(in the rows, 128 means zero)
One turn moves every row onto another: examples first, then more rows asked:
lesek: [160 111 142 118 109 149 147 136 131 139 175 131  96 123 159]
binuk: [106 118 156 152 120 114 109 138  98 148 116 156 132 125 108]
fipi: [120 140 103 145 121 126 125 106 152 114 135 120 130 105 158]
gito: [111 126  96 141 111 117 115  95 150 130 126 122 111 119 153]
vumot: [117  97 151  86 160 118 130 124 154 152 132 158 120 130 114]
kifi: [150 119  86 135 130 147 169 122 150 133 127 154 122 125 130]
kirat: [138 107 152 113 138  97 101 157 110 136 136 144 140 132 104]
fusuv: [123 104 146 150 108 121 110 135  98 169 100 142 124 123 118]
rik: [147 102 124 132 104 145 155 119 134 143 192 132 117 120 142]
Netek: [138  92 123 119 104 162 139 105 141 158 178 141 111 119 145]
minab: [142 115  93 149 119 159 167 118 147 130 141 156 121 121 124]
sinik: [111 118 168 140 139 135 153 128 128 167 112 131 125 103  97]
Nibe: [117 127 173 141 146 136 147 126 147 155 117 147 134 111  96]
dezov: [100  95 147 154 145 131 122 125  99 159 116 138 110 141 113]
bag: [110 110 165  89 156 103 137 124 146 145 143 142 115 121 113]
gan: [157 133 117 125  91 125 122 121 132 122 135 103 112 118 158]
ziz: [133 103 132  99 139  97 104 154 108 134 134 159 134 137 126]
nes: [112 121 173 135 154 131 154 132 116 147 112 150 131 114 105]
fatip: [169 117 126 116 101 131 130 141 145 139 132  97 105 110 152]
Sifu: [147  99 125 113  97 152 134 128 153 148 175 123 104 137 146]
San: [144  97 135 122 107 163 151 115 144 150 177 127 101 120 146]
Fofur: [110  99 171 101 165 119 125 131 130 148 148 142 132 130 111]
Rupon: [127 128  87 160 133 132 131 116 159 118 124 122 131 117 126]
fiv: [160 124 124 116 113 125 120 130 145 131 143  93 104 117 161]
pum: [115  95 175  96 147 110 134 129 146 128 150 154 122 128 116]
pebug: [140 127 122 133 120 134 102 124 134 128 139  95 116 113 172]
sesi: [123 132  85 148 118 123 112 107 151 121 127 128 120 124 148]
zek: [151 135 131 134 104 133 127 146 145 143 151 103 107 119 169]
Narop: [122 122 149 163 128 123 108 125  96 159 116 141 148 128 117]
femi: [129 109  90 147 130 149 164 131 161 125 149 145 130 128 134]
fufof: [146 113 101 127 124 159 171 104 153 130 153 140 129 122 122]
mibo: [114 109 162 104 144 128  88 139 145 147 142 160 108 128 111]
bil: [119 107 138 151 117 129 109 137  87 158 116 152 144 116 114]
dib: [148  85 136  99 123 103 104 142 105 140 134 158 135 128 114]
medet: [140  98 146 120 130 112 114 145  97 107 111 150 122 110 107]
Beti: [114 133  93 150 117 146 133 106 153 131 117 126 121 131 151]
lisi: [132 108 108 147 118 148 166 114 155 133 170 159 109 128 117]
ris: [140  96 147 117 134  98 109 154  99 130 133 146 135 147 133]
butoz: [147 130 161 120 165 125 142 117 118 156 130 138 119 115  89]
Puv: [118 126 162 130 145 124 151 105 129 163  99 139 121 104 106]

gan -> Beti
lisi -> lesek
minab -> San
Where do these go?
pum -> ris
zek -> fipi
binuk -> nes
Netek -> fatip
vumot -> dib
medet -> dezov
bil -> sinik

One turn moves every row onto another: examples first, then more rows asked:
guz: [ 89 156  94  96 112 138 130 150 135 110 109 142 146 130]
rof: [112 124 117  96  80 139 161 126 123 126 117 111 133 155]
torez: [109 148  63 147 102 123  94 112 143 130 104 170 145 146]
muni: [137 135 130 134 114 153 106 111 150 150  85 136 121 170]
Kimim: [104 124 112 101  83 131 165 131 109 133 132 123 145 141]
vago: [ 95 139  64 126 115 137 109 146 150 126  96 181 143 128]
sotu: [ 97 147  84 114 107 111 124 124 124 110 123 136 168 139]
zilu: [112 120  92 150  85 145 135 112 135 151 102 184  86 153]
nimu: [133  97  90 119 129 133 132 125 120 129 126 167 178 177]
Subef: [130 101 104 125  64 160 154 115 122 151 110 146 106 171]
vunag: [123 123  79 154  75 150 118 111 140 166 100 179 108 151]
Gidi: [134 118 114 136 122 143 102 104 120 120 100 158 148 190]
fimi: [121 109 109 125  63 154 161 122 119 168 117 149 108 148]
zeg: [114 133  51 135 107 120 105 120 160 129 102 165 153 148]
zif: [ 94 140 106  93  99 127 171 132 124 125 134 139 133 138]
Tudis: [ 86 148  77 109 118 110 133 122 135 109 120 164 153 138]
tugu: [131 123 117 136 131 149  91 113 127 124 107 158 143 184]
remos: [111 108  69 148  96 155 122 142 131 143  98 197 112 148]
saso: [132 114 122 112 117 158 136 140 165 181 110 141 134 144]
nipi: [110 124 115 120  80 147 172 127 124 150 123 151  92 147]
Korob: [101 137 119 101  91 158 154 149 109 116 119 134 118 148]
vimip: [125  97 101 120 137 134 119 130 118 126 130 161 172 174]
keri: [136 101  94 108 123 137 154 145 151 166 127 149 166 149]
tes: [103 144  83 102 106 116 130 130 146 113 112 121 163 142]
konu: [139 126 119 116 113 148 138 137 170 178 102 131 133 144]
zol: [134 133 130 130 117 162 100 119 156 158  95 145 120 165]
Kifa: [131 106  65 151  81 148 119 112 143 152 100 179 117 167]
deza: [ 98 136  67 144 109 123 110 109 141 125  99 192 124 147]
nagad: [127  91 106 105 128 141 146 147 142 161 131 151 166 148]
zezom: [115 107 105 131  81 168 149 143 107 137 111 169  95 160]

rof -> Subef
torez -> sotu
zif -> nipi
Where do these go?
tugu -> vimip
muni -> Gidi
Korob -> zezom

One turn moves every row onto another: examples first, then more rows asked:
Kot: [152 122  63 137 136 139 122 139  85 110 161  77  95 108 127  95 163 114
 139 135]
Pofu: [155  96 160 193 111 140 119 125 108  71 172 118  79 125 132  86 132 121
 116 116]
veno: [162  93 100 152 146 181 133 147 115 111 118  96  75  90 132 119 162 123
 130 172]
Sinod: [155  96 168 154 133 139 108 132 105  86 166 120  80 124 140  99 125  98
  96 105]
Gune: [168  63 116 136 147 156 145 171 125 141 161  63  49  94 107  90 166 137
 124 121]
Bero: [169 114 162 182 131 155 134 125 136  74 162 109  79 128 152 103 146 128
 101 108]
relo: [141 128 145 178 138 147 135 119 110  82 189 108  82 109 137 115 146  97
 102 123]
Zaz: [167  49 149 148 154 137 141 186 117 131 160  78  78 122 110  97 157 124
 129 104]
kuzoz: [168  71 151 169 141 138 150 174 122 146 173  69  71 113 109 116 152 149
 131 112]
bub: [185 116  77 131 119 146 110 135  97  92 134  88  90 124 148  81 149 137
 138 131]
Bomo: [168  51 134 185 129 141 145 174 120 119 167  74  77 127  99  80 162 142
 146 118]
Kad: [147 109 115 168 148 178 132 133 123  97 118 110  80  91 148 123 167 123
 112 153]
pada: [141 112 166 169 129 150 126 109 120  89 172 133  79 120 147  99 153 114
 113 120]
lurum: [156 122 162 167 118 135 115 119 100  95 173 114  75 111 145 116 119 126
 104 114]
nebo: [157  96  83 121 135 139  89 143  93 122 141  82  98 133 128  76 148 116
 119 109]
Sabes: [164 113  76 133 120 139  96 135  91 139 152  68  89 122 123  93 140 140
 130 126]
Fulez: [199  62 131 159 141 164 149 171 138 124 162  61  69 130 108  95 155 136
 138 137]
dipit: [157  89 127 173 155 190 140 143 137 115 130  94  72  96 127 125 164 117
 112 163]
monor: [152 130  82 126 126 134 109 142  96 115 151  99  94 142 137  75 150 127
 146 133]
pipu: [168  76 138 151 147 144 154 184 128 141 177  80  73 141 104  91 157 129
 154 138]
salo: [166  74 131 165 153 149 164 173 117 126 189  68  72 105  99 113 164 112
 139 140]
nadul: [155 106  76 122 124 147 105 125  92 121 145  98  92 122 133  75 165 129
 149 140]
vezig: [144 125 170 170 133 142 133 134 126  94 181 126  78 141 142  98 138 112
 115 120]
kete: [154 117  80 119 124 149 101 122  97 107 146  91  65  95 141  78 148 126
 108 120]
vubo: [165  54 146 158 146 157 153 163 132 143 174  82  70 121 102  95 174 130
 147 138]
tinu: [160  97  75 158 109 141  95 131  94 104 149  82  94 135 120  62 148 133
 137 126]
dorot: [151  98 167 161 136 153 136 130 125  93 173 110  47  90 140 103 143 119
  89 107]

Bomo -> tinu
Zaz -> nebo
relo -> salo
Where do these go?
pipu -> monor
lurum -> kuzoz
nadul -> pada
bub -> Bero
kete -> dorot
Kad -> dipit

One turn moves every row onto another: examples first, then more rows asked:
gula: [100 144 121  99 108  88 139 141 102 114 121 146 138 149 122 102 144 128
 168 112 140 111 156 113 125 153 153 141]
pur: [138 148 128 140 114 118 162 148 164 123 144 126  96 129 132 140 141  97
 119  80 128 133 123 108 145 134 159 152]
Petu: [ 92 150 130  90 128  73 129 144 113 104 115 126 167 138 120 123 154 107
 152 118 108 121 147 124 126 143 149 133]
Paf: [ 93 114 158 131 108 106 128 169 139  95 134 115 118 117 115 169 137 122
 136 137 109 119 132 151 176 126 127 114]
bupez: [ 86 159 151 108 125 102 107 126 147 128 134 181 113 130 126 132 119 115
 142 124 136 121 114 143 127 167  99 150]
seme: [130 113 119 132 111 112 127 143 137 120 177 165 117 109 119 125 101 142
  84 136 122 101 133 115 122 124 142 164]
Dafod: [ 93 122 131 101  88 125 134 135 114 112 148 149 124 124 120 165 121 110
 105  97  94  97 151 144 157 125 147 139]
mumuz: [105 113 151  85 120 130 125 146 127 129 131 125 151 142 139 142 104  95
 133 142  87 132 144  92 114 101 109 134]
taru: [110 144 127 127 111 130 157 132 107 149 128 153 158 114 158 135 132 108
 132 168 150 124 144 140 107 115  88 140]
Zirup: [140 152 123 121 122 131 133 157 139 152 155 130 173 107 129 152 106 129
 163  98 114 129 132 144 124 176 115 141]
tak: [124 124 114 136 126 110 141 140 144 115 183 127 115 119 147 126  93 129
  87 113 140 116 109 112 116 132 143 151]
Desun: [116 156 147 109 124 102 142 163 156  99 144  99 135 129 127 141 166 113
 111 150  91 120 146 157  98 114 138 125]
faz: [ 94 172 160  99 117 132 114 136 144 116 151 183 133 138 123 140 123  94
 133 123 136 146 134 141 143 144 104 137]
dum: [155 137 122 148 101 124 146 146 155 133 122 140 101 119 136 129 156 120
 139 112 110 130 116  98 142 137 177 146]
pepuv: [145 116 136 141 140 110  96 142 139 138 152 131 113  83 113 123 141 121
 141 109 127 146 103 155 120 154 126 115]
Nima: [104 115 152 124 135 124 133 195 146 137  91 117 155 100 150 124 141 141
 120 151 147 118 121 122 134 150 116 129]
Bome: [144 159 123 134 122 156 132 135 126 138 141 108 128 115 168 142 116 120
 130 122 156 144 159 115 111 132 108 156]
sul: [117 125 128 133 122 105 124 192 145 114  84 142 130  93 158 113 138 150
 119 126 141 121 118 122 118 150 125 112]
fufad: [128 138 135 130 114 107 141 155 135  99 134  99 142 155 132 111 136 162
 135 138 126 136 164 103 109 149 164 114]
tobuk: [121 136 144 113 125 109 154 164 156 126 133 140 118 141 119 142 148 116
 107 139  93 120 170 166  90  99 127 111]
Genel: [119 151 124 116 106 116 119 124 139 163 129 135 159 117 117 148 115 126
 160 111 114  98 144 132 122 184 107 151]
Barev: [112  91 157 149  95 113 124 163 144 105 144 141  97  98 125 153 131 123
 123 162 104 118 135 137 156 125 140 130]
fer: [150  94 148 114 140 134 135 114 141 132 130 166 129 107 126 120 132 133
 105 128 112 124 104 153 105 114 124 115]
daru: [116 114 150  94 130 140 151 152 129 145 128 137 120 156 135 121 117 123
 132 136  74 126 159  97 110  99 125 125]
Siti: [152 127 128 107 135 154 133 126 157 140 145 161 165 126 127 123 122 124
 119 115 118 141 106 160 106 117 127 123]
Tovon: [ 87 116 162 137 121 121 150 178  94 142 146 128 136 115 134 114 180 135
 134 142 122 144 130 123 149 159 126 128]
sodu: [ 99 114 144 132  97 101 148 158  91 143 150 153 131 128 153 117 185 129
 137 129 123 126 143 111 127 157  97 117]
Perun: [130 161 123 140  93 136 132 151 103 135 139 129 108 113 165 135 125 135
 128 115 159 132 155  91 113 152 102 130]

fufad -> taru
seme -> Desun
Where do these go?
fer -> Paf
tobuk -> Tovon
Perun -> Siti
daru -> Nima
faz -> dum

One turn moves every row onto another: examples first, then more rows asked:
Gub: [166 107 154  96 134 133 129 137 109 126 125 176 121 113 148 129 119 145
 139 104 181 161]
Buv: [157 115 161  95 121 126 152 106 144 122 114 168 116 126 130 123 124 109
 147 126 144  76]
zib: [129  95 133 102 101 125 140 118  89  73 111 138 144 133 136 142 169 145
 130 103 141 124]
Ligo: [154  72 165 109 149 141 120  90  74 116 125 142 151 143 116 111 100 106
 124 140 131 128]
Nusok: [125 122 162 135 167 143 173  91 103  99 136 161 147 129 134 115 158 132
 125 111 131 146]
zezig: [154 101 172 104 119 150 124 105 101 116  99 105 161 169 132 142 141 148
 119  86 144 143]
Pud: [132 140 162 106 157 137 106 135 106 127 139 112 118 154 146 127 136 127
 134 145 161 103]
paze: [159 129 143 132 141 128 133  68  83  97 110 154 110 155 141 154 147  99
 158  87 131 103]
Soz: [127 146 132  95 119 151 135 104  97 114 134 120 119 133 100 112 140  88
 180 117 167 137]
vub: [165 142 148 145 106 145 130 128  76 111  97 162 108 126 103 118 110 129
 106 121 166 136]
kod: [182 110 173 141 145 151 126 103 134 134 160 151 109 148 121 121 135 109
 140 116 133 153]
ped: [179 127 144 102 135 175 133 112 109  90  76 143 119 136 112 153 127  96
 153  87 140 112]
Lemak: [137 118 137 114  87 110 147 119  84 141 117 111 134 165 107 107 124 106
 154 111 130 143]
suno: [140 103 185 107 154 130 169 148  92  90 113 136 101 146 110 161 136 128
 145 134 150 119]
Rira: [173 138 116 129 157 115 148 152  88 135 145 148 131 135 116 116 113 112
 153 103 142 111]
bir: [157 120 118 129 143 153 134 124  99  80  94  99 160 132 110 114 150 131
 124 108 167 143]
Moza: [197 100 125 126 142  96 120  96 116  94 112 147 128 160 134 138 119 119
 131 147 151 125]
pugud: [158 131 167 110 154 114 172  90 106 139 101 162 152 151 118 111 144 111
 142  89 163 164]

Moza -> Pud
zezig -> zib
vub -> Ligo
Where do these go?
Lemak -> Nusok
Soz -> pugud
Buv -> Rira

